The rows below fall into families. The same turns and mirrors carry the whole set onto itself and the rows of a family onto each other. For each named row, which other rows are in its family? Write them in the order they are listed.
These 30 rows form 5 families of 6 rows each.
foni: [ 0.36  1.52  1.60  0.54 -0.97 -2.19  0.78  1.91 -1.85 -0.35 -1.70  1.51
  0.17 -2.27 -0.43  0.92]
Genaf: [ 0.82  0.83  0.59  2.11  1.77 -0.20 -1.97  0.07 -0.95  2.18 -2.18  1.57
  0.31  1.51  0.90  2.66]
budu: [ 1.11 -0.71  0.75 -1.68  1.90  1.01 -2.03 -0.09 -0.47  2.02  1.98  0.10
 -0.96  1.97  0.47 -2.43]
lidap: [-1.64 -0.43 -0.83  1.23  0.43  3.05  1.11 -1.12  1.58 -2.05 -0.60 -0.27
  1.00 -0.55 -0.78  2.72]
zizo: [ 1.90  1.61 -0.15  0.20 -0.27 -1.58  0.79  0.03  0.98 -1.23  2.73 -1.32
  0.28 -0.92 -1.83  1.01]
fise: [ 0.75  0.67  1.08  1.70  1.91  0.34 -0.96  0.51 -0.79  3.00 -1.86  2.60
  0.48  1.47  1.50  1.61]
Nupu: [-1.93 -2.02 -1.48  1.62  0.60  0.38  1.09 -1.67  2.31 -1.45 -0.16 -0.58
  0.30 -1.08  0.58  2.76]
Mivep: [ 1.29  1.12 -1.41 -1.50 -0.77 -1.04 -0.15  1.29  1.71 -0.76  1.29 -2.76
  0.80 -0.93 -0.75  1.46]
Vukud: [-1.67 -3.95  0.46 -1.82  0.58  1.60  1.63  0.30 -1.18 -1.50  0.34  1.96
 -0.22 -1.04  0.97 -0.94]
popot: [ 2.11 -1.11  1.47 -1.15  2.84  0.48 -1.22 -0.27 -0.46  2.30  1.35 -0.79
 -1.27  1.11 -0.35 -1.96]
tevo: [ 0.48 -0.10 -0.85 -0.92  2.79  0.67 -1.58 -0.72 -1.43  1.32  2.51  1.38
 -1.86  0.74 -0.18 -1.90]
tebik: [ 1.61  0.00  1.64 -1.10 -1.34 -2.60  0.95  1.77 -1.76 -1.11 -0.92  1.26
  1.80  0.45  2.05  0.93]
sovor: [ 0.91  0.02 -1.49 -0.53 -0.27 -1.65 -0.62  1.33  1.86 -0.22  1.95 -2.84
  0.19 -1.58 -0.69 -0.46]
Sog: [-0.47  1.88 -1.87 -1.40 -1.35  0.23  0.44  2.12  0.92 -1.47  1.23 -2.15
 -0.15 -0.59 -1.11  0.41]
Tef: [-0.66 -3.71 -0.41  0.52  2.00 -0.48  0.78 -1.57 -1.50 -2.59 -0.69  1.89
 -1.34  0.42  0.24 -1.44]
mugo: [ 0.22  1.80 -0.35  0.77  1.56  1.09 -1.93 -0.40 -1.43  0.84 -2.20  1.77
  0.87  2.59  1.99  1.69]
mol: [ 0.44  1.51  0.59  1.94  2.00  0.70 -0.48  0.17 -0.52  2.94 -2.92  0.77
 -0.11  0.78  0.71  2.33]
ropo: [-1.78 -2.08 -1.65  2.38  1.02  1.42  0.33 -1.81  1.48 -0.71 -0.55 -0.39
  0.48 -1.29 -0.57  2.43]
zofaf: [ 1.09  1.14  1.13 -0.85 -1.49 -2.12  2.04  2.31 -1.30 -1.49 -2.67  0.76
  0.11  0.14  0.93  0.57]
Vazif: [ 1.63  0.04  0.53 -1.94  2.14  1.65  0.09 -1.40 -1.62  0.88  0.35 -0.18
 -0.71  3.36 -0.34 -1.94]
buti: [-2.13 -1.70 -2.11  2.33  1.72  0.59  0.45 -1.38  2.20 -0.94 -1.27 -0.87
  0.19  0.44 -0.16  1.98]
Nir: [-2.32 -2.91  0.22 -1.20  0.95  0.99  2.14 -0.35 -1.33 -1.70 -1.36  1.52
 -0.93  0.47  0.53 -2.33]
vib: [ 0.30  0.81  1.12 -1.01 -1.54 -1.58  1.63  2.81 -0.49 -0.55 -2.90  0.41
  0.40 -1.19  1.85 -0.36]
Gaget: [-1.18 -3.56  1.36 -1.19  1.28  0.46  1.95 -0.27 -0.17 -1.91 -1.91  0.83
 -0.69  1.07  1.26 -2.24]
Lepek: [ 0.80 -1.21  0.57 -1.07  2.88  2.12 -0.97 -0.29 -1.25  2.05  1.62 -0.44
 -0.51  2.16  0.09 -2.11]
Dere: [ 1.50  0.51  2.25  0.57  0.43  0.89 -0.96 -0.45 -0.35  3.25 -0.93  1.57
  1.45  0.99  1.66  2.14]
muro: [ 1.45  1.92  1.18 -0.83 -0.76 -2.28  0.58  2.62 -1.06 -0.96 -2.58  1.33
  0.37 -0.71  0.65 -0.11]
bug: [ 1.82  0.49 -0.61 -1.13 -1.25 -0.44  0.20  0.68  2.03 -0.71  2.26 -2.61
  0.24 -1.26 -0.65  0.27]
kem: [-1.75 -3.10  0.62 -0.48  1.54  0.94  1.81 -1.12 -0.99 -2.69 -0.59  0.52
 -1.10 -0.16  0.55 -2.48]
Filer: [-1.54 -2.86 -2.01  1.03 -0.11  1.23 -0.62 -0.54  2.54 -1.25  0.92 -0.03
  0.45 -0.21  1.46  2.17]

The rest of the family of tebik: lidap, zizo, Vukud, tevo, mugo
The rest of the family of popot: sovor, mol, buti, vib, Gaget
The rest of the family of bug: Genaf, budu, ropo, zofaf, Nir
The rest of the family of Vazif: foni, Sog, Tef, Dere, Filer

